Each row is where one point has got to under a steady rotation. How many steps took it there?
The counts run from 0 to 420.
111  89 117 122  88 140  87  96  99  63 104 102 113 124  93  92 115 108 122 146  74  84  74  92 132  80  71  93  84 106  86  90 109  83
55
 87 118  96  94  82 122 114 103 106 140  79 121 121 125  92 133  93  84 128 128  80  61  80  84  93 103  83  80  93 110 118 100 108  75
153
133 108 123 109 106 133 108  97  87  59  73 114 122 127  69 116  99  99 114 105  71  85  95 107 113  64  80  79  98 102  86  79 122 119
233
124 117 107 117  62 148  95  94  95  78  60  96  91  92  90 121  90  81 115 105  86  84  95 106  91  86  74  96 108 133  87  87 127 133
227
 90 102  63  93  68 109  63 101  81 104  65  84 117  93  90 135 104  75  74 106 113  87 105 109  65 127 104 126  97  75  95  93 117 106
398
 68 121  78 105 139 128 111  97 110 134  66 125  92  84 117 102 113 106 101  86 103  94  79 122 124  93  92  82  93  66 114 120  73 114
250
 75 132  74 106 133 125 106 108 119 137  63 133  88  85 123 110  98 108  96  93 106  96  82 113 110 106  79  91  93  80 124 127  76 102
251
 94 127 117  79 125  82  67  76  76  72 117 105 108 118  90 108  79 105 117  61 108 120 142  98 110  74  92 100 105  69  72 106 101  97
203
109 103  65  83 113 118 103  93  67 100  70  72  82 112 108  99 109  71  73  70  90 114  99 138 138 116 113 105  96 102 103  82 123 106
9
102 105 103  77  84 110  66  46  81  68  80  70  81 123 122  80  91  71 124  93 122 116  96  78 117 108  91  73 105 109  95 105  87  98
296
118 107 103  84 103 115  84 145 115 108 116 134  59  79  96  81  97 115  84 112  94  90  82 111 113  85  81 123  83  66 132 102 112  87
346
106 118 105  66  80  94  95 110  70 124 110  95  65 122  66 114  93  90 129  78 103 101 104  92 108  98 101 110  82 121 127  78 122  49
373
 92 126  91  75 105  88  70 103  62 102  83 102  86  93  90  92  68 119  91  55 142 128 109 103 118 111  87 109 105 124 120 104  86  83
288
129 125 108  92 109 151  92 123  82  57  70 116 120  92  96 137  91  90  99  99  85  99 120  99  94  91  78 104 113 108  88  86 117 122
230
100 118 104  78 126 137  87 128 119 119  99 118  74  62 106 113 111  77 116 132  88 112  91  84 104 116  95 105  87  61 109 116 116  75
340
 75 101  62  89 124  98  69  71 104 112  85  94  89 109 143 118 108  89  76  97  95 101  80 139  90 124  74 116 114 105 123 111  76  96
0
111 106 127  74 105 108 113 113 122 130 101 136  53 112  88 107  95 104 112  92  82  83  93 110  96  59  79  93  85  73 138  93 121 106
164
117  85 108 123  86 122  83 111  76  77  54  93  84  95  54 104 101 124  81 105 117 101  77 121 100  77  85 125  70  92  97  94 116 122
316
 77 110  94  97 104 132 108  81 115 137  69 115  64  65 123  85 103  99 112  89  98 102  68 121 120  88  86  66 105 101 110 114 107 132
254
 81 100 103  86 110 137  87  88  80  95  50 106 147  90  91  98  96 101 104 129 105 122  72  73 118 107 101  62  99  80  99  95 111 108
328
 87  94  60 101  85  75  76  89 107 131 116 124 108 121 114  88  90  96  71  93  86  71  80 142  91 105  80 102 118  91 130  98 116 103
179
139  97 113  92  77 151  88 106  79  52  97 103 105 101  89  77 113  94 103 108  97  91  82  78 139  83  80  88  98 100  90  80 119 109
50
101 137  88  77  90  95  64  89  75  79  80  86  87 127 130  93  68  94  92  80 120 116 114  82 120 121  81  94 111 118 117 120  70  81
293
115 101  89  67 117 138 100  96  91  97  97 119  87  76 133  71 103  85  91  79  89 110  79 116 136  99  80  74 120  87 122  87 120 133
260
 90 106 114 110 139 115  84  83 115 113  86 132 115  92  71 141  88 113 127 130  92  96  62 115  75  81  73  93 104  95  96 121 103  93
242
 74 107 107 101  93  95  78  70  62 114  86  86  66  83  75  92  86 119 119  60 133 129  83 122 124  95  89 105  92 132  90  98 109  89
285
 86 121  87  72 120 140  91 107 109 122  77 130  79  51 139  95  92  95  95  86  98 114  88 115 108 115  79  89 119  97 117 105 100 125
256
 77 110 112 119 153 122  88  85 112  87  72 124 135 108 102 144 101 106 119 128  74 104  96 110  96  91  72  93  97  80  77 111  94  92
240
 63  99  87  90  92  83  67 122  61 116  83  91  98  87  94 100  76 121  74  78 109 138 120 127 116 112 104 122  88  81  91  92 129  90
104
 85  85  67  99 100 106  75  48 101 116  86  84  66 102 117 106 113  76  93  90 100  96  57 142  90 116  90 102 113 120 117 104 105 110
2
 81  93  62 100 103 100  65  66 106 117  89  90  70 107 121 114 103  80  87 102 101  90  67 142  78 131  77 112 115 115 125 106  93  95
1
104  99  85  86 149 105  61 102  85  85 147 115 107  94 102 112 107  93  96 102  75 112  95 139 113 107  80 124 124 107  95  91 123  60
272
108 133 127  88  96  76  67  86  93  93 116 105  79 108  76 121  52  95 127  73  96 121 127 106  91  78  82 107 109 113  87 107 123  85
200
 70 120  94  73 115 100  76  94  58  98  78  94  85  82  97  99  84 123  92  50 136 136 112 102 131 108  94 106  94 114  97 102  86  87
287
 98 116  79 104  97 102  50  66  97 105  83 101  91  78  61  96  94  99 110 100 147 106  64 100  98 102 107 102  93  80  87 134  90  86
33
101 102 117 126 123 122 102  70 112  85  80 117 121 136  80 122  97 115 126 129  71  91  75 110 104  66  75  77  92  98  85 105 108 104
238
118 113 113  89 142  99  69  96  65  60  84  90 108 114  84 108  69  98  93  97  95 153 120 113 126  98 100 101 102  85  77  99 126  91
20
